In the data rows, 128 means zero.
Here are some rows, each followed by its group. Groups can overlap.
[203 101 183 113 132 139 124  90  72 137 214 140 119 127 188 100 202 224 129 142 145 175 202  69 153 103 158 139  51 129 125 112 128 143  92 101 130 170 152 123 125  85  76 119  52 184 155 174 130 119 206 180 127 162 171 168 103 123] 1
[ 56 157 101 101 167 195 111 115 164 142 138 192 165 156 138 131  91 127 122 130 144 112 141 137 109  91  80  74 120  74 170 141 191  75 136 104  48 129 157  82 164 116 172 101 126 107 129 169  96  92 114 132 122 138  90  57 116 111] 2
[104 193  94 156 227 131  94 104 118  52 131 191 174 122 147 118 117  39  95 172 173 194 131 151 107 197 177 110 219 109  51 142 166 139 159  56 164 190 130 186 201  89  72 229 171 120 114 143 100  92 108 161 168 173  86  71  45 108] 3
[141 169 141 154 160 146 112 117 116 127 172 161 135 148 176 102 145 149 134 133 159 152 170 140 137  88 163 130 127 104 145 139 166 140 130 102 129 162 185  96 166  84  83 152 111 113 167 134 142  80 166 136 157 164 125 132 131 155] 4
[136 164 118 138  79 128 145 161 156 177 168 117  82 150 187 144 155 133 109  75 125  80 121 135 176  87 117 142 115 130 224 141 173 152 121 140 148  64 201  86  88 102 143  96 132  80 147  66 186 126 126  99 148  82 124 161 205 201] 5
[166  59 152  74  94  93 165 165  79 170 118  95 116 107  78 138 146 145  79  96  53 114  81 101 164 166 129 136 112 126 110 146  86 143  86 133 163 154  53 190  99 124 143 140 160 187  72 148  98 138 156 149  99  68 118 170 139  93] 1
[104 158 119 157 157 162 109  78 151  82 130 140 168 159 135 130  84 127 170 145 153  93 134 139  88 106 117  85 162 130 137 142 149 110 117 147  84 144 151  82 161 133 146 116 104  93 169 137 113 118 104 110 104 149 169  79 118 147] 6
[142 131 139 125 102 121 146 141 128 130 100 101 114 110  99 136 122 108 137 114 123 114 113 131 122 148 138 149 135 154 116 147  96 136 120 136 142 126 103 146 118 150 130 132 133 141 114 113 144 127 139 122 133 120 133 159 144 125] 4
[ 62 156  82 130 141 177 102 115 194 130  95 164 144 156 117 132  58 118 165 123 155  89 150 157  82  78  73 102 138  90 171 153 167  85 150 142  59  94 160  68 139 165 176  69 128  73 165 115 139 120  83 105 133 157 104  71 147 124] 3
[139 141 154 133  89 151 155 135 135 137 158 112 104 140 162 160 154 147 127  92 113 104 128 106 149 118 121 133 101 159 183 128 144 148 113 137 126 106 153 108 103 112 147 123 101 122 123 111 151 136 142 122 127  99 160 158 171 167] 7
[107  69 114  19 134 145 186 215 100 198 140 139 105 131  88 168 140  99  45  89  31 110  58 120 197 167 100  86 109 115 147 155 146 122  92  80 136 159  55 168 114  83 182 160 186 188  34 199  45 120 152 161 119  71  73 141 119  68] 7
[106 142 103 188 100 109 100 112 150 133  67  91 122 139  78 116  83 125 173  97 126  80 115 167  95  96  96 132 149 111 134 141 115 128 159 183  95  91 140  81 114 186 159  88 146  73 165  56 157 132  78  62 111 118 125 122 181 148] 8
[117 116  98 140 170  91  91  96 110  73 102 119 177 123  92 119 102 109 133 155 123 129  92 148 104 165 132  92 189 113  60 138  98 120 117 137 142 169  82 137 169 134 113 173 158 124 136 144  83 122 114 127  82 163 129  88  90  88] 6
[133 102 165  58 130 149 208 172 104 129  99 119 127 101  71 184 130  82  89 106  76 128  80 115 138 217 135 130 135 180  98 134  99 133 114  98 146 169  44 216 118 117 148 182 145 211  44 187  87 127 148 165 162  88 124 154  99  88] 4
[157 111 191 166 141 132 123  56  88  77 118 110 146  93 135 111 143 151 172 169 165 190 173 113  78 145 161 161 110 173  65  93  81 135 144 129 114 151 117 135 133 156  80 138  71 171 144 147 133 143 123 116 137 157 176 135  79 129] 8
[142  70 143 116  71 103 133 151 131 170 139  88  81 110 134 124 152 159 148 151 137 148 160 117 127  98 115 162  50 153 141  81 103 121 142 146 125  63 123 111  85 165 131  61 103 139 148 109 162 168 132 101 120 142 147 166 146 133] 9
[129 151 133 177 143 134 110  74 135  55 109 112 173 132 125 133  93 122 167 158 161 122 127 134  82 147 145 116 179 146  90 126 109 120 121 163 119 154 117 118 159 148 125 137 105  99 151 125 126 133  97 104  91 154 181  96  99 139] 6
[124 149 148 162 160 139 117  80 115  91 118 144 142 120 129 110 114 119 144 139 159 158 141 137 100 145 150 128 148 134  92 128 122 129 153 116 114 163 142 128 148 124  97 162 119 136 132 136 119 104 125 122 148 147 135 125 111 132] 8
[173  66 143  96  92  68 138 161  85 153 120  71 106  90 101 107 162 140 107 121  90 146 111 116 159 155 147 164 106 142  86 119  81 145 112 139 182 135  68 174 104 140 108 137 142 164 114 130 119 153 164 139 110 120 134 174 131 100] 7
[115 124 142 159 116 155 107  88 162 100 102 126 138 123 114 130  99 148 190 148 180 125 165 118  68 111 112 136 104 147 126 102 112 105 144 165  72 105 132 106 117 186 144  63  82 123 157 112 152 145  85 107 111 155 171 111 111 121] 2
[163  89 137 101 108  92 135 151  90 149 132 104 115 111 113 126 159 136  94 134  86 134 105 120 164 141 145 147 110 126 117 119 105 144 107 124 172 132  91 159 116 118 123 146 138 158 108 134 116 139 150 143 113 115 111 162 136 120] 7
[ 72 120 109  77 176 174 160 127 137 107 107 153 178 151  80 169  88  84 117 127  84  95  68 142 119 170 105  52 181 125 126 149 147  88 103 117  95 179  72 141 156 115 177 161 151 148  76 207  47 109 101 139  97 104 122  69  96  93] 6
[122  92 171 119 152 172 132  69 126  78 129 128 165 132 125 139 118 158 177 178 150 146 157 110  78 137 126  87 114 159  91 105 101 107 116 136  81 163  95 132 154 147 130 116  62 151 148 196  95 131 123 140 106 163 200 100  82 113] 6
[184 142 126 157 124  90  83 106  91 148 184 133 119 143 184  77 169 205 131 113 144 142 170 108 160  71 160 128 107  75 143 137 145 146 107 141 156 135 186  83 140  94  70 119 103 110 188  97 150  99 188 142 102 159 134 149 171 159] 1
[137 150 104 154  71  98 130 151 158 161 118  87  87 143 125 129 117 131 144  82 119  73 106 139 153  80 109 149 136 122 185 149 128 148 123 188 145  78 166  86 101 140 149  92 141  71 152  52 181 130 128  80 114  93 143 150 204 174] 7
[ 54 180  91  78 195 205 134 136 160 112 128 211 160 160 113 163  88  65  98 122 115  99  89 140 124 158 110  65 194  97 151 154 195  94 126  73  92 161 123 153 166  90 164 166 177 127  69 186  62  90  89 160 145 100  76  49  95  96] 2
[102 122  92  81 147 117 138 179 129 170 157 162 108 124 142 137 149  89  65 133  96 136  96 138 177 139 116 117 127 101 147 129 168 118 124  85 150 105 122 139 125  88 132 151 178 136  85 152 113 112 144 150 147  98  65 122 120 112] 9
[182 139 119 185 119  64  70 101 114 139 188 121 109 136 194  67 155 187 132 133 163 149 187 125 151  55 153 151 106  87 144 114 147 156 132 143 165 113 196  64 133 107  64 116 109  90 203  69 179 117 175 120 106 176 140 149 165 169] 7
[ 95  37 108  32  90 115 181 224 124 206  99 110  89 103  54 176 124 103  88 117  56 111  75 137 157 160  78 132  84 139 141 120  99 117 123 135 144  89  38 173  80 150 187 105 165 170  43 155 101 150 113 128 113  70  81 154 133  69] 9
[107 110 103 139 113 102 130 134 148  96  25  86 138 105  28 164  84  62 144 137 112 108  63 143  84 199 112 140 173 155  65 123  65 128 143 152 137 118  49 195 113 199 158 120 176 129  92 106 122 174  58 101 101  98 131 119  99  89] 2
[ 63 127  97 103 129 164 130 135 167 139  73 146 142 137  84 146  79 116 145 123 118  81 103 155  93 121  65 102 141 122 149 134 136  85 141 144  66 104 102 118 125 173 187  83 143 107 123 132 112 133  82 113 104 111 114  84 133 103] 2
[108 121 163 126 145 149 147 103 109 109 110 137 137 120  98 133 123 114 144 131 128 150 134 142 102 150 128 121 138 145  97 119 109 118 141 111 103 158 101 137 132 138 123 141 114 164 107 168  89 122 114 130 134 128 139 123  92 115] 8
[124 158  95 189 156 106  72  62 148  71 121 127 170 152 125 101  95 139 171 159 162 116 129 138  87 109 136 102 179 106  99 130 121 126 130 170 116 144 143  93 167 149 104 124 140  69 182 107 129 127 107  98  85 179 161  81 124 141] 6
[ 93 186  85 172 175 126  92 110 147  64  96 155 156 124 127 131  81  61 128 160 178 141 119 156  91 155 139 125 200 112  91 147 139 133 166 109 134 141 140 154 161 132 108 165 163  93 137 103 138 120  81 117 152 162 108  74  90 116] 3
[ 99 121 131 120 148 167 143 102 139  97  95 133 172 134  83 146  83 110 158 137 111  94 107 129  98 144 103  80 157 139 114 134 116 107 112 147  92 153  89 132 153 146 169 126 119 136 112 173  94 142 110 121  93 122 153  84 103 100] 6
[172 119 156 152  77  94 143 122 125 116  77  66 118 103  85 134 126 126 162 137 127 121 129 122 105 149 145 175 117 182  99 118  58 159 143 163 144 118 100 148  99 172 127 123 119 143 136  96 167 162 133 107 131 126 168 180 144 135] 4
[166 178 143 213  98  92  96  87 155 103 115  87 120 132 137 107 121 147 174 128 175 126 163 132 105  89 155 167 135 142 134 124 104 158 145 163 146 100 184  83 132 152  93 111 106  84 196  42 198 128 134  94 140 164 165 156 177 180] 4
[129 121 116 101 143 105 139 161 117 148  99 125 134 121  93 131 125 100 100 114  85 117  90 154 146 146 132 143 152 110 114 155 114 134 128 110 158 153  97 150 140 118 130 164 178 137 100 135 114 111 150 138 144 115  92 141 137 105] 4
[141 118 173 100 134 159 180 131 113 119 124 128 126 107 119 159 142 115 118 124 113 145 121 118 123 173 150 131 124 168 112 129 121 141 110 105 128 158  99 188 127 114 131 166 114 181  94 170 110 128 150 152 166 112 152 146  97 109] 4
[107 115  74  78 118  87 138 205 132 224 171 143  87 159 150 116 141 138  67  83  75  97 100 141 213  84  98 117 102  63 199 154 171 122 120  97 155  90 146  88 103  88 148 121 190  99 110 118 123 101 165 142 132  93  42 134 197 129] 5
[120 178  81 181 210 110  61  79 111  70 140 175 168 131 157  81 121 104 116 184 183 181 150 136 106 141 163 115 188  79  67 126 154 134 158  97 136 163 157 131 189  94  56 175 154 105 149 127 106 101 112 137 135 185  91  73  78 119] 2
[ 85 134 132 111 167 181 132 103 131 104 131 173 159 130 127 135 110 126 128 163 152 147 148 116  91 147 115  92 133 129 121 116 148  96 134  95  71 150 117 134 150 126 139 121 100 151 119 179  93 121  97 156 134 145 132  92  78 101] 2
[105 101 164 110 165 181 133  73 130  96 144 151 171 127 139 126 113 158 169 170 147 145 160 104  81 124 121  82 110 140 104 113 121  90 106 128  71 166 108 116 161 138 139 113  72 157 147 202  94 121 133 134 103 166 189  94  74 111] 6
[ 75 158  58 100 114 119 154 211 161 185 117 137  98 145 103 153 106  65  68  75  73  68  52 157 181 135  90 121 154 109 195 149 179 120 138 120 156  68 130 135 108 111 192 144 209  86  74 103 119 122 100 124 136  55  53 113 172 132] 9
[104 102 162 123 158 174 145  92 114 126 138 147 147 131 135 130 133 146 148 143 138 146 176 126 101 118 114 109 110 117 127 114 134 107 139  96  58 156 132 106 148 131 121 125  86 163 126 188  89  97 140 129 132 135 126 117 104 109] 8
[170  68 123 109  88  62 118 158 102 188 176  97  93 117 163  86 176 202 125 146 121 169 171 106 173  84 124 170  47 115 145  92 108 130 132 144 154  97 138 104  88 127 100  89 113 142 158 108 145 145 177 129 117 147 114 180 163 123] 5
[134 155 163 150 102 151 151 116 150 127 120 126 122 132 142 135 127 148 162 113 147 105 140 129 117  96 127 135 110 153 159 125 132 132 137 143 106 115 169 109 118 139 138 110  93 117 146 105 166 121 138 102 143 137 156 137 158 157] 4
[115 204 108 119 123 152 140 151 146 170 153 150 116 166 146 158 129 114  83  44  80  50  79 128 184 101 102  91 160  88 210 183 184 148  90 131 131 124 176 117 131  71 169 138 157  85 113 101 138  90 145 139 137  65  99 129 199 155] 1
[ 86  93 136  92 124 176 132 125 155 138 101 140 147 129  91 138  94 143 165 146 130 115 140 128  88 121  82 109  98 129 135 111 120  77 134 136  55 120  92 124 119 174 175  74  92 146 117 171 105 135 103 135 120 145 138  97 100  87] 2
[153 121 133  81 162 123 140 149  82 139 185 158 120 126 160 120 179 122  66 133 105 168 128 105 179 163 165 121 122 115 113 131 150 139  96  65 170 177 120 158 145  56  95 196 144 169  90 182  82 108 190 187 144 122 104 140  99 115] 7
[161 100 133  97 128 102 135 157  86 153 151 118 114 117 136 120 159 129  91 129  92 157 123 119 167 149 157 139 117 121 115 127 122 141 110 110 163 152 103 173 122  94 106 159 145 165 103 148 105 121 175 160 115 117 115 151 129 117] 7
[177  46 160  80  88  89 163 166  87 149 122  70 100  92 101 136 167 144 115 135  91 151 120 114 153 174 139 156  82 162  89 114  65 145 108 140 169 140  59 183  95 143 115 132 124 191  97 152 123 163 166 143 116 110 157 180 115 102] 7
[129 123 128 196  90  92 109  97 154 110  51  70 131 127  77 124  83 129 185 121 142 102 130 155  85 125 121 156 139 148 110 123  77 134 162 187 110 104 126 101 116 201 141  92 141  98 157  64 168 150  75  61 113 121 144 133 163 133] 8
[ 78 124 106 107 127 161 143 124 159 124  71 129 145 125  76 161  82 102 149 128 119  89 101 130  90 144  84 106 147 138 140 134 122 100 134 138  85 118  95 144 118 171 188 100 150 123 114 144 114 141  74 125 112 108 119  94 115 104] 2
[157  88 161  94  79 121 184 171 113 142 105  75  95  95 103 168 165 121 113 102  78 106  88 107 152 184 113 155 108 188 117 123  75 152 109 147 157 117  73 182  85 141 162 138 128 164  78 127 137 162 129 134 121  70 172 175 131 124] 7
[163  58 137  88  88  86 148 181 104 192 173 107  77 125 161 117 182 176 105 128 103 160 160 104 178 105 120 165  54 132 140  98 113 128 119 138 155  96 119 124  87 120 116 111 118 166 135 128 144 152 177 146 124 128 119 179 148 122] 5
[154 109 190 192 116 129 110  62 112  90 113  95 127 108 131  99 140 183 203 164 185 170 197 116  67 114 138 154  92 167  93  84  79 127 150 150  87 129 139  96 129 181  91  91  57 146 185 120 147 141 111  94 133 183 184 146 106 144] 8
[129  77  94 121  56  89 122 173 144 203 110  71  87 145 101 123 106 189 150  81  88  57 119 137 155  41  77 140  65 100 199 138 111 122 119 203 115  58 131  56  76 173 185  35 137  86 155  63 155 143 143  79  86 117 114 152 224 138] 7
[103  76 144  37 149 160 178 179 107 173 177 163 114 116 146 157 171 108  68 145 102 161 122 106 176 162 119 105  86 125 131 104 160 100 114  66 131 128  96 170 122  76 137 152 133 193  67 214  71 123 164 193 153  99  87 133  75  88] 9
[176  88 204 108  80 150 195 132 106 122 154  92 107  95 141 173 179 148 126 128 112 149 136  82 138 188 141 164  82 209 113  99  77 159  98 128 146 130  92 192  84 127 142 130  67 201  98 165 142 166 152 151 142  90 201 191 106 127] 7
[ 81 121  93 128 130 140 135 126 153 114  69 110 167 142  64 147  60 124 167 120 102  55  71 148 100 124  84  78 171 128 145 144 116 101 115 179  88 138  91 108 128 166 186 105 146  98 122 141  93 134  84  98  80 114 142  89 144 115] 6
[160 142 183 109 149 170 176 119  93 101 153 146 140 109 145 157 160 116 115 136 127 169 145 109 128 177 175 135 130 173 100 126 127 137 118  86 143 181 114 190 142  87 101 187  99 193  94 184 108 116 153 169 169 126 142 150  83 127] 4
[107 154  94 183 148 108  82 105 158  74  68 127 146 119 110 117  88  95 157 165 174 138 123 158  78 137 126 133 174 120  70 137  96 131 167 140 132 118 125 133 144 177 104 121 152  88 156  81 149 131  71 109 121 176 116  90  93 111] 3
[ 97 102 135 104 140 178 147 120 155  97  84 139 146 120  91 159  93 103 161 168 149 136 148 137  70 159 105 122 113 151 110 111 104  96 145 110  77 141  87 160 133 173 149  97  97 156 114 171 106 145  93 134 149 162 139 108  76  86] 3
[146 150 141 127  91 114 146 146 122 144 134 103  95 127 139 148 134 119 111 102 110 104  98 125 159 137 129 140 145 148 150 130 127 155 112 142 163 106 129 134 107 114 145 138 135 125 109 101 152 144 139 126 135  80 141 154 159 151] 7
[140 140 190  95 157 196 187 120 108 108 154 165 136 113 151 162 165 102  99 120 125 155 130 106 135 168 158 115 135 171 126 130 136 140 105  74 134 174 124 180 145  81 119 185 103 189  81 197  96 113 161 171 175 112 152 140  91 125] 4
[110 122  83  78 115 114 139 184 127 192 152 141 112 154 124 135 129 124  75  86  64  87  89 132 187  94 109 103 113  77 188 159 160 125 102 125 131 127 133 107 119  94 161 126 173 117 104 126 103 118 145 125 108  87  78 130 180 121] 7
[189  89 133 145  80  59  98 126  94 155 121  73 110 123 115  92 147 199 155 107 118 107 131 112 147  90 143 160  95 104 134 126  87 148 114 175 160 122 132 110 102 151 106  94 127 120 164  75 161 150 171 112  93 139 137 170 179 139] 1
[109  93  94 190  75  76  85  93 174 113  34  55 152 130  44 121  47 164 225 138 128  55 102 155  67  81  81 130 144 124 123 136  58 115 137 255 101  77 106  62 111 239 174  37 132  48 197  44 173 175  78  31  50 154 171 119 191 142] 6
[120 112  78  81 104  93 132 179 113 197 112 121 118 151  88 136 112 141  91  52  46  52  55 140 186  99  99 107 131  75 183 173 140 126  91 149 138 122 113 106 117 113 171 110 195 112 107 107 111 107 158 122  90  66  69 142 208 111] 1
[111 154 112 160 171 138 111  91 142  77 117 139 169 141 115 130  85 101 147 144 138 106 106 144  96 148 138  77 193 115 105 148 138 118 112 138 121 165 125 110 172 121 135 155 131  91 138 133 107 114  99 121 103 143 144  77 109 127] 6
[176  69 152  92  86 103 133 144  88 170 132  91 113 130 101 124 146 188 122 108  71 115 126  97 161 118 116 144  80 123 136 135  95 140  93 149 131 142  99 144  96 135 134 101 114 167 127 129 129 145 177 143  90 112 139 172 150 105] 1
[157  91 171 122  71 114 150 143 130 128 126  71  88  92 134 152 157 118 136 136 130 154 130  99 125 166 137 181  81 210 104  79  85 144 135 146 149  83 100 164  78 165 132 102 100 155 116 114 170 186 114 130 139 116 174 179 102 137] 9
Which 3 groups are nearest to each row below, nearest first, going by the distance to the group's nearest row?
[129 108 143 122 133 120 143 122 110  65  48  97 148  72  48 166 111  69 133 159 117 161  88 124  82 255 135 149 163 197  12 113  52 134 134 130 169 152  23 233 122 173 132 167 148 185  61 153 103 174  71 141 124 108 147 121  42  77] ~ 2 4 8
[102 171 146 149 173 207 106  79 154  81 150 194 164 149 180 122 118 141 175 178 213 163 208 122  71 101 128 112 121 129 127 112 163  96 144  92  61 139 181 100 164 128 106 106  64 115 174 152 135 111 103 144 168 200 153  83  81 136] ~ 2 6 8
[101 175 131 129 195 198 116  87 138  82 169 213 166 149 185 119 124 128 130 166 174 168 172 116 101 128 136  80 135 108 124 117 179 100 137  65  83 159 167 123 188  92 101 151  94 136 137 174 103  99 111 171 150 174 132  75  64 132] ~ 2 8 4
[ 89 145 113 135 141 156 133 106 159  96  99 136 175 150  95 149  71 111 154 130 117  75  98 149  97 121 104  74 166 119 137 147 127 107 113 154  83 138 113 100 142 142 166 114 130 104 127 145 104 132  92 114  98 108 155  85 134 130] ~ 6 2 3
Which 3 groups are nearest to each row below, nearest first, going by the distance to the centre of the group?
[125 128  80  78 129 103 128 181 111 195 143 138 122 154 113 122 120 147  76  66  58  76  72 121 192  96 117 101 141  58 172 176 152 127  91 123 150 141 121 124 137  90 157 143 196 120 104 127  94  94 170 138 102  84  61 126 184 123] ~ 1 7 5
[156 116 159 121  68 112 173 171 135 157 145  89  80 119 143 151 165 119 106  94  99 117 104 122 175 150 131 160 100 185 169 120 112 154 108 141 163  77 127 150  75 124 143 120 117 146 106  99 174 150 129 107 136  65 141 188 173 173] ~ 7 9 5
Which 3 groups are nearest to each row below, nearest first, going by the average distance to the group's rows?
[145  62  86  76  86  55 131 204  99 211 141 104  87 117 107 109 139 144  75 112  66 124  98 141 197 111 116 157  94  90 155 136 123 136 123 137 185  85  94 119  88 122 129 118 181 125 112 105 127 141 157 130 112  96  65 162 170 107] ~ 5 7 9
[104 154  90 176 127 109  90 116 165 102  58 124 142 123  89 113  76 100 161 139 154  97 109 149  87 125 110 122 170 107 116 137 121 122 154 165 128 103 126 118 135 180 140 100 153  86 150  78 145 141  71  95 104 146 116  93 135 129] ~ 3 6 8
[176  67 160  77  97 123 153 135  80 165 155 100 113 116 124 129 159 200 118 110  86 128 140  91 158 123 134 130  57 132 135 121 103 133  87 128 129 154 100 136 106 115 128 106  83 195 115 167 118 134 184 156 115 127 149 173 128 101] ~ 1 7 5
Which 4 groups are nearest to each row below, nearest first, going by the distance to the group's nearest row?
[154 153 139 112 116 127 168 172 117 147 181 136  98 138 186 151 189  94  66  99 100 135 111 112 191 158 158 141 132 156 154 138 160 160 103  95 184 111 154 156 116  61 119 180 142 143  84 132 139 122 147 157 170  67 118 160 140 162] ~ 7 9 4 1
[175 163 140 242 136  99  41  35 137  38 125 113 144 107 187  58 125 168 215 218 255 214 233 126  39  88 180 177 118 137  55  86  94 143 181 147 135 113 194  98 151 188  27  92  54  89 251  59 214 153 109  96 139 255 187 120  78 155] ~ 8 4 6 7
Which 4 groups are nearest to each row below, nearest first, going by the average distance to the group's rows?
[ 68 168  66 128 172 129 108 140 161  99  59 163 157 134  75 140  68  47 105 138 126 111  68 175 105 160 109 107 203  95 100 151 144 119 150 115 132 135  99 163 156 144 143 159 207  97 102 113  99 114  68 118 145 136  75  65 108  95] ~ 3 2 6 8
